In the rows, zero is written as 128.
Each path is a new rotation, seen through one point. The rows after it are directions, each followed by how far the rotation turns it, in deg/step (0 if it stays put).
Each turn is a multiple of 5 degrees from 10 to 175, or 0.
Each row of a path follows its step; steps can be skipped.
path 1
step 1: [129 127 129 126 124 122 122 116 131 146 119 126 123 133 133 134 136 122
 127 129 134 134 118 126 122 122 125 124 121 132 132 128 122 129 143 130
 118 132 122 134 124 138 133 126 124 134 124 121 138 125 133 122 134 149
 128 124 125 127 138 126 130 126 133 127 128 123 134]
step 2: [134 116 126 128 119 132 131 131 137 129 131 121 126 122 123 140 136 133
 136 132 124 125 125 122 133 119 131 122 131 134 119 141 132 125 125 131
 132 141 129 131 129 137 112 130 128 124 125 130 122 120 117 121 125 135
 127 127 133 128 127 134 115 117 130 119 123 129 137]
step 5: [137 119 120 128 129 137 127 135 130 125 135 131 121 122 126 136 133 114
 143 131 132 128 124 115 132 128 127 122 131 138 117 122 130 131 130 130
 123 127 117 136 120 137 129 127 129 141 123 120 132 126 119 123 130 129
 132 135 134 126 127 129 123 132 127 115 139 120 126]
step 6: [119 132 124 120 128 138 125 122 140 124 134 106 124 118 134 131 119 137
 132 138 128 130 129 126 126 132 127 128 135 133 125 125 130 135 125 123
 135 132 134 136 118 138 132 119 130 131 130 127 121 123 133 121 117 129
 131 130 118 122 131 126 132 127 123 135 118 125 134]
step 7: [130 128 124 127 130 130 122 122 127 122 123 140 135 128 127 125 131 123
 147 139 128 131 131 117 135 130 124 116 120 122 133 125 136 130 140 132
 121 122 126 134 117 124 115 126 124 133 126 122 122 128 137 127 126 129
 128 129 121 117 139 124 132 127 129 119 125 120 126]
step 8: [135 122 124 126 124 139 119 134 138 118 131 124 121 126 125 125 122 116
 131 133 132 130 125 118 125 130 131 120 138 120 129 127 121 134 133 135
 128 138 128 137 122 136 137 130 125 132 130 133 130 118 122 121 126 120
 125 121 124 137 119 129 120 123 130 137 117 116 128]
step 9: [127 131 122 127 124 139 133 133 141 122 122 123 128 119 134 121 123 126
 134 132 128 130 121 129 124 129 131 126 110 131 129 135 127 124 129 132
 131 116 127 125 112 139 127 126 123 142 124 124 122 131 132 132 126 136
 122 138 117 115 123 119 129 127 132 125 123 134 131]
step 10: [125 125 122 119 116 129 115 123 129 126 128 125 130 135 128 127 125 116
 141 143 127 136 117 134 121 134 133 123 138 116 133 131 134 117 137 132
 134 131 138 125 127 121 121 120 131 128 119 133 124 130 129 120 131 131
 131 125 128 121 127 136 129 122 126 131 123 115 126]
step 11: [137 128 131 145 127 128 125 131 139 126 130 121 131 132 132 123 123 129
 124 130 126 134 123 119 128 134 126 131 126 117 130 132 120 132 134 132
 130 128 116 135 124 132 127 134 117 137 115 125 123 122 127 118 129 136
 119 126 118 127 116 130 130 126 142 115 131 119 131]
step 12: [123 134 123 129 125 126 129 143 136 124 128 121 120 143 134 132 119 124
 135 132 132 131 130 133 128 127 134 126 131 121 123 138 128 119 128 137
 128 131 131 122 120 141 127 125 128 131 133 132 121 128 125 136 124 130
 129 128 133 103 127 136 117 122 128 131 122 129 130]
step 13: [123 122 123 140 127 136 129 123 111 123 137 126 128 133 139 122 125 125
 123 134 128 129 121 126 127 135 137 123 132 130 141 132 133 124 132 129
 135 121 123 129 124 135 122 126 128 123 112 121 124 135 130 125 133 126
 131 134 129 118 122 127 135 127 139 128 131 111 136]
[130 124 129 128 124 128 130 130 129 127 128 126 129 130 125 128 129 129
 126 128 129 126 129 127 130 128 129 129 127 130 125 128 128 128 130 128
 126 128 129 128 128 128 132 129 125 132 129 127 126 127 128 127 127 127
 130 127 131 130 126 128 126 128 129 126 127 127 128]
115
path 2
step 1: [113 131 124 122 126 127 122 121 140 133 139 132 118 125 125 128 122 116
 129 142 125 130 135 129 124 131 129 118 125 131 118 126 128 115 123 136
 128 137 128 144 125 125 133 130 132 123 127 128 124 121 128 134 132 123
 130 124 129 128 140 122 127 131 130 129 141 117 130]
step 2: [114 123 123 120 119 129 135 127 130 131 124 125 130 140 116 140 133 123
 131 123 142 123 136 127 119 120 126 129 131 130 130 140 127 133 129 118
 128 129 130 130 143 128 126 127 127 136 123 122 132 124 138 127 124 129
 128 128 132 124 137 115 129 117 137 122 125 124 123]
step 3: [123 132 131 127 134 123 132 136 126 130 114 121 126 132 135 118 123 125
 126 128 128 129 121 128 124 125 127 130 119 128 136 127 125 129 134 142
 135 125 128 116 130 140 123 127 123 135 133 123 130 114 132 123 120 138
 133 126 149 119 121 125 134 130 129 128 119 138 125]
step 4: [127 131 127 139 125 134 123 120 131 125 136 133 114 110 130 127 129 130
 133 126 122 130 135 137 129 130 121 125 117 134 131 124 122 122 121 137
 127 127 124 119 115 131 126 123 130 116 131 123 124 120 129 140 118 132
 139 122 132 132 133 127 135 134 129 129 130 118 134]
step 5: [136 117 125 136 116 141 130 120 136 124 124 129 131 127 119 136 121 131
 139 122 133 130 131 125 128 127 122 131 134 122 126 126 127 134 124 117
 135 130 126 133 136 123 120 133 129 130 124 119 123 123 130 134 122 140
 113 122 118 132 128 129 124 126 134 113 128 116 129]
step 8: [130 125 116 135 121 126 123 122 123 122 122 128 126 137 126 129 127 125
 131 137 131 133 130 115 143 131 118 123 131 138 131 131 121 130 138 122
 134 136 130 136 137 140 124 121 132 130 119 126 136 126 130 135 123 129
 120 130 132 130 135 121 122 121 121 116 127 117 123]
step 9: [129 136 132 126 124 116 133 125 134 114 139 123 131 132 129 130 115 132
 129 130 125 127 128 130 132 125 129 142 130 130 128 139 119 133 132 134
 132 130 135 131 131 142 128 140 122 130 132 127 125 123 124 119 123 145
 132 137 138 125 132 120 120 131 135 136 124 132 134]
step 11: [135 119 121 122 130 124 133 133 120 132 125 131 127 130 130 136 131 123
 138 128 135 135 124 111 132 138 131 120 127 128 130 129 130 129 124 123
 127 128 125 128 130 128 128 123 127 129 127 122 135 119 135 138 112 116
 122 111 126 136 130 128 127 136 138 118 125 117 137]
step 12: [127 119 136 125 125 116 129 131 129 131 141 120 132 127 135 127 133 126
 131 124 118 130 129 125 126 126 139 137 138 123 124 128 120 126 127 130
 128 122 127 126 134 133 140 132 129 136 130 126 131 124 126 132 122 150
 117 122 131 125 116 117 133 125 122 131 115 121 136]
step 13: [119 128 122 135 124 132 116 126 134 136 130 127 130 117 142 120 124 122
 120 133 129 127 136 125 121 132 126 128 124 126 125 119 126 119 123 141
 128 123 125 142 132 126 118 141 135 126 125 131 131 132 120 134 128 136
 137 127 127 110 132 126 129 125 124 129 131 128 120]
step 14: [132 130 119 121 113 127 126 128 126 128 122 131 130 135 131 142 130 123
 128 132 136 128 134 133 132 139 124 125 118 126 128 143 119 131 123 123
 127 129 129 136 124 127 115 124 132 124 122 115 129 135 130 132 125 116
 131 122 134 124 140 129 129 120 135 116 122 132 133]
[127 129 128 128 125 127 128 126 129 127 127 126 127 128 129 130 127 129
 126 127 125 134 126 128 127 127 130 129 128 126 128 126 127 125 128 130
 130 131 128 128 127 127 130 127 129 128 129 131 127 130 130 127 126 129
 129 129 128 127 127 127 131 130 128 130 130 131 129]
120
[132 127 128 128 126 131 127 129 128 128 125 128 126 126 129 128 128 129
 128 131 128 128 129 131 129 129 126 131 128 130 128 128 127 130 129 129
 126 128 125 127 128 124 127 128 129 130 126 129 128 129 126 126 127 130
 127 128 127 129 128 129 130 125 127 127 129 130 131]
40
[126 128 127 126 129 131 129 127 127 128 130 126 127 132 128 128 130 126
 126 129 129 128 128 128 130 128 129 129 129 129 126 127 128 125 130 128
 128 127 125 129 130 128 128 129 129 129 126 129 131 130 128 129 132 127
 128 128 131 124 129 126 132 127 127 129 126 126 128]
65
[127 129 128 126 128 129 128 128 128 128 126 131 130 127 127 132 126 126
 127 129 130 128 125 128 126 130 128 127 128 127 126 129 125 131 128 126
 129 126 128 126 128 127 130 131 125 127 125 129 125 129 128 128 129 127
 130 125 128 126 128 128 129 127 130 129 130 130 125]
90
[129 128 129 128 128 130 127 128 129 130 126 127 130 129 125 127 127 129
 127 127 128 130 127 127 127 130 129 128 128 128 127 127 129 129 130 131
 130 129 127 127 126 126 131 127 131 130 128 127 129 127 127 129 129 131
 127 128 128 127 128 130 125 126 127 126 126 127 122]
145
